Each path below is one point turned by a fixed rotation once a step. After each direction that follows a path, write how fast that rotation turns it, in degrees a step (0 if it stays still).
Each turn is a multiple of 5 degrees from 10 to 175, or 0.
Each row of a path follows its step; steps can be skipped.
Path 1:
step 1: [-20   5  28  -9  -3 -25  19  -8 -22 -18 -39 -10  39   7 -16  -2 -13 -22
  18  21  35  -1 -45  42   3  -4   3   5  -6  -1 -23  33  21 -24  -4 -30
   0   2 -16   3  14   7  -1  35 -18   4  14 -15  30]
step 2: [ 27 -11  16  -9 -18  13  46  -1   3 -31  23   1  29 -10  -9 -15 -36  -1
  -7 -21  -1 -20  23   8   3 -11  -3 -13  18 -17 -10   9 -41  25  -2  14
   1 -22 -34  15  37  -6 -15  17   1  -6 -42  22 -31]
step 5: [ -9 -12  25  -5 -25  36 -18  17 -18  -2  10  -4  10  -8   4 -12 -24  29
  -7 -27  18 -10  44   8  16  -5  13 -44  33  11 -23  -7  -6  25  26 -46
 -12  -8 -23  21  -7   5 -10 -20 -12  -7 -21  37   1]
step 6: [-19   4 -37  12   9 -23 -13  18   3   7 -14 -11  16  48  21   4  12  -5
  17 -30   0 -23 -11 -30  26  -1  26 -15 -41  23  13  16  -1  16 -18 -17
   4 -35  -3  30  21 -16  -7 -20 -29  27   7 -23  -1]
step 7: [ -1  18 -28 -24  10 -12  -8 -21  -6  -7 -15   3  26   9   4 -43   5   6
 -12  10  23  -9 -10 -33   3  -1  -9  -2  14 -13   6  41  14 -28  -7 -34
 -14  20   8 -18   4  35   5  36   3   7  -7  54 -43]
step 8: [ -2 -26  33  54   7  -3   1  -3 -42  -9 -11 -39   0   6  -8 -27 -21  18
  15   7 -17 -34   9  29  -8 -20  12 -17  33  32   2  26  11  -7   5 -10
  -1   4 -29  13  -1  -4   5 -12   0  21 -29  21  23]
step 10: [  1   4  -4   3  20  -2  41 -11  -7  -2  -8  18  42 -15   4 -24 -11 -17
 -22   7   1   9   7 -64 -20  -3   0   9  18  -6 -31 -14 -15 -29  16  -9
   7  21 -30  34  21   2  -1  39  -3  12  11  38   3]
step 13: [-24 -23 -33  11  29 -13  -2   8  -5  10  -4  30  31  16 -16 -25   8  10
  -8  -1  25  22   7 -24  15 -10  27  -9   1 -31 -16  -9 -13  -6   7 -63
   7  -6 -34  14 -11 -35  15  -8  -2  -7  -6  31  28]
step 14: [ 13  -6  17  32 -10 -21 -24   8  -1  -3  13 -17  20  26   6 -24  -3  13
  12  -7  40 -59   2 -10  15 -11  -5 -20 -24  26 -10   2 -31  -7 -22 -10
 -38 -14  57  -2   0  -9   9  19  12   7 -10  14 -15]
step 15: [-30  11  -9  14  -1  12 -20  -8 -21 -22  27 -19 -60  -1  12 -19   6   3
  -2 -21 -39   5  24 -39  26 -12  20   4  25  -3  24  32   9  -2  -6 -13
   1   2  -1  19  -9  24   1  12 -29  15 -12  35 -25]
Speeds:
[  7  -1  -5   1   1   3  -8   2   3   0   9  -8  -2  -2  -6   6  -5  13
  -8  -6  -4  11   5  -6 -10  -1   2   0  -1  -5 -13  -1   3   0  -6  -3
   6   8  -9   0   6  10   0   7   1   2  -8   6  -2] | 140
[ -6   1   2   8  -2  -4   2   0  -3  -4  -4 -12  -4  -2  -4 -10   2  -2
  -6   8  -3   3  -9  -3   9   1   9  -4  -5   9   1   3  10  -3  -9  -2
   1   6   2  -4   8   0  -7  -9   6  -8  -2   5 -12] | 45
[ -5  -7  -1   8   3   4   2   0  -2   8   3   1  -8  -1   2   3   8   3
  -1  -2   5  -3   5  -8  -1 -19  13  14   0   2  -1   4  -8  -5  -3   0
  -4   8  10   3  -5  -8   4   5   5  -3   1   6   1] | 10
[ -5   4  10  -8   3  -1   2   5   5 -11  10  -7  -2   9  -2   6  -9   4
  -7   6  -2  -3   4   3   1  -7   1  -4   3   0  -8  10  -4  -5   4   9
  -7  -1   3   4  -1   1  11 -16  -1   2   1   1  -1] | 115
[ 13   0   6   4   3   4  -6   1  10   8   6  -2  11  -3   0  -1  -5  -6
  -1   0   3  -2  -1 -13  11   6   0  -2  -5  -3   5   9  -3  -1   4   2
  13   1   3   7   6  -9   8   3   4   3   7  -1  -8] | 95
[ -7  -2 -15  -8   7   4   1  15  -5  -6  -3   2   4   4  -2  -7   2  -4
  -1   4   2  11  -5  -6  -6   2  -9   1  -7   2   2   4  -7  -7  -4  -3
   1   9  -4   2  -4   1   3  -3  10   4  11  -4   1] | 115
[  7  -5   3   8   0   4   9  -1  -4   1  -5  -6   5 -11   0   0 -10   6
  -5  -5   1   5   2   4   1 -12 -13  -9  -8   5   5  -3 -10   4  -5  -5
  -1   1   3  -5 -12   0   2  -5  -5   6  -3  -2  -7] | 120
